Look-ups in named tables: a row name and a column name give one cell, copied from the table.

Zomiru =
,Nafel,Limodu,Pokosi,Kup,Dis,Lezeka,Kimup,Gobilot,Fuba,Nis
Subalon,81,72,15,60,138,83,107,92,113,157
Lum,171,48,81,108,22,45,76,86,72,41
Lup,48,32,40,17,120,38,102,102,148,223
Rokuv,49,88,120,91,79,89,140,66,40,39
Livaf,170,48,81,107,22,47,75,86,71,40
Gusoru,46,33,68,22,103,35,97,102,148,214

Lum, Kup: 108
Subalon, Fuba: 113
Lum, Fuba: 72
Rokuv, Fuba: 40
Lum, Kimup: 76
Gusoru, Gobilot: 102
Rokuv, Lezeka: 89
Gusoru, Fuba: 148
Subalon, Lezeka: 83
Lup, Dis: 120
Livaf, Kup: 107
Gusoru, Kup: 22
Subalon, Nafel: 81
Livaf, Limodu: 48

Kor =
,Metat,Rov,Fipe,Lun,Dolosez,Pudidub,Talag,Zat,Nat
Niki,117,101,190,166,135,105,105,38,118
Lat,113,123,51,72,77,112,116,162,110
Mikinof,116,99,168,150,157,110,107,27,118
Tatukap,108,127,97,94,36,117,121,197,107
Gegele,118,116,69,90,99,103,109,111,113
Bes,114,115,99,101,95,113,111,157,113
Zipi,118,117,73,93,90,102,108,127,113
Gib,109,101,129,118,182,126,114,54,116
Gug,110,126,87,90,42,114,119,193,108
Zupezu,112,112,168,145,88,110,115,80,112
Fod,114,101,77,91,198,120,109,57,117
Zodib,115,122,58,78,76,109,113,157,110
Tudolo,117,104,192,167,116,103,106,46,117

Zipi, Dolosez => 90
Fod, Zat => 57
Zupezu, Talag => 115
Zipi, Nat => 113
Mikinof, Dolosez => 157
Zodib, Dolosez => 76
Lat, Rov => 123
Bes, Rov => 115
Tudolo, Pudidub => 103

Gov =
|  | Gege | Lonezuz | Budiso | Fipaz |
|---|---|---|---|---|
| Rulunek | 155 | 67 | 151 | 81 |
| Lomigel | 139 | 74 | 202 | 60 |
| Gutov | 106 | 79 | 201 | 91 |
| Bavaz | 107 | 67 | 200 | 96 |
| Mukeken | 107 | 134 | 150 | 66 |
| Lar | 128 | 103 | 152 | 128 |
| Fub | 103 | 75 | 205 | 95 |
| Lim | 148 | 86 | 160 | 77 |
| Fuvokir | 146 | 66 | 207 | 55 |
| Fanu | 150 | 95 | 159 | 63 |
| Zam | 159 | 45 | 213 | 51 |
| Lavudi | 152 | 67 | 194 | 85 |
| Dupigo | 105 | 124 | 167 | 53 |
| Mavuto | 130 | 106 | 158 | 73 |

Fanu, Gege: 150
Bavaz, Gege: 107
Zam, Fipaz: 51
Bavaz, Lonezuz: 67
Lomigel, Fipaz: 60
Rulunek, Fipaz: 81
Lim, Gege: 148
Zam, Lonezuz: 45
Lavudi, Lonezuz: 67
Lavudi, Fipaz: 85
Mukeken, Lonezuz: 134
Lomigel, Gege: 139
Fanu, Fipaz: 63
Bavaz, Budiso: 200
Which row has the largest Budiso? Zam

Table Nosana
,Kegosu,Pegino
Kogufu,598,134
Gutegev,489,906
Tobobi,490,639
Dure,483,713
Lus,368,528
Pilobi,526,379
Gizosos,539,584
Nogameb,618,734
Nepo,584,304
Pudi,317,492
Vigof,403,594

What is the Kegosu of Nepo in Nosana? 584
What is the Pegino of Nogameb in Nosana? 734
What is the Kegosu of Nogameb in Nosana? 618
What is the Pegino of Gizosos in Nosana? 584
What is the Pegino of Kogufu in Nosana? 134
What is the Kegosu of Dure in Nosana? 483
What is the Pegino of Pilobi in Nosana? 379
What is the Pegino of Pudi in Nosana? 492
What is the Kegosu of Pudi in Nosana? 317
What is the Pegino of Nepo in Nosana? 304
What is the Pegino of Gutegev in Nosana? 906
What is the Pegino of Tobobi in Nosana? 639
What is the Pegino of Dure in Nosana? 713
What is the Kegosu of Gutegev in Nosana? 489
What is the Kegosu of Gizosos in Nosana? 539
What is the Kegosu of Vigof in Nosana? 403
What is the Pegino of Vigof in Nosana? 594
What is the Pegino of Lus in Nosana? 528

Table Gat
fields: Rud, Besot, Lar, Poket, Rofola, Mapite
Dolazod: [146, 197, 203, 183, 172, 133]
Rasopu: [188, 117, 78, 153, 137, 123]
Gos: [164, 161, 141, 167, 161, 131]
Nisiz: [199, 92, 7, 133, 151, 160]
Zod: [146, 177, 206, 157, 171, 206]
Sufudu: [177, 132, 101, 154, 150, 132]

What is the Rud of Rasopu in Gat? 188
What is the Mapite of Sufudu in Gat? 132
What is the Poket of Nisiz in Gat? 133
What is the Besot of Sufudu in Gat? 132
What is the Rofola of Dolazod in Gat? 172
What is the Rofola of Zod in Gat? 171
What is the Rud of Dolazod in Gat? 146
What is the Mapite of Zod in Gat? 206
What is the Poket of Sufudu in Gat? 154
What is the Mapite of Gos in Gat? 131
What is the Mapite of Rasopu in Gat? 123
What is the Rofola of Rasopu in Gat? 137
What is the Besot of Rasopu in Gat? 117
What is the Besot of Nisiz in Gat? 92
What is the Mapite of Nisiz in Gat? 160
What is the Poket of Zod in Gat? 157
What is the Rofola of Nisiz in Gat? 151
What is the Poket of Dolazod in Gat? 183
What is the Poket of Rasopu in Gat? 153
What is the Lar of Nisiz in Gat? 7
Row with the largest Lar: Zod

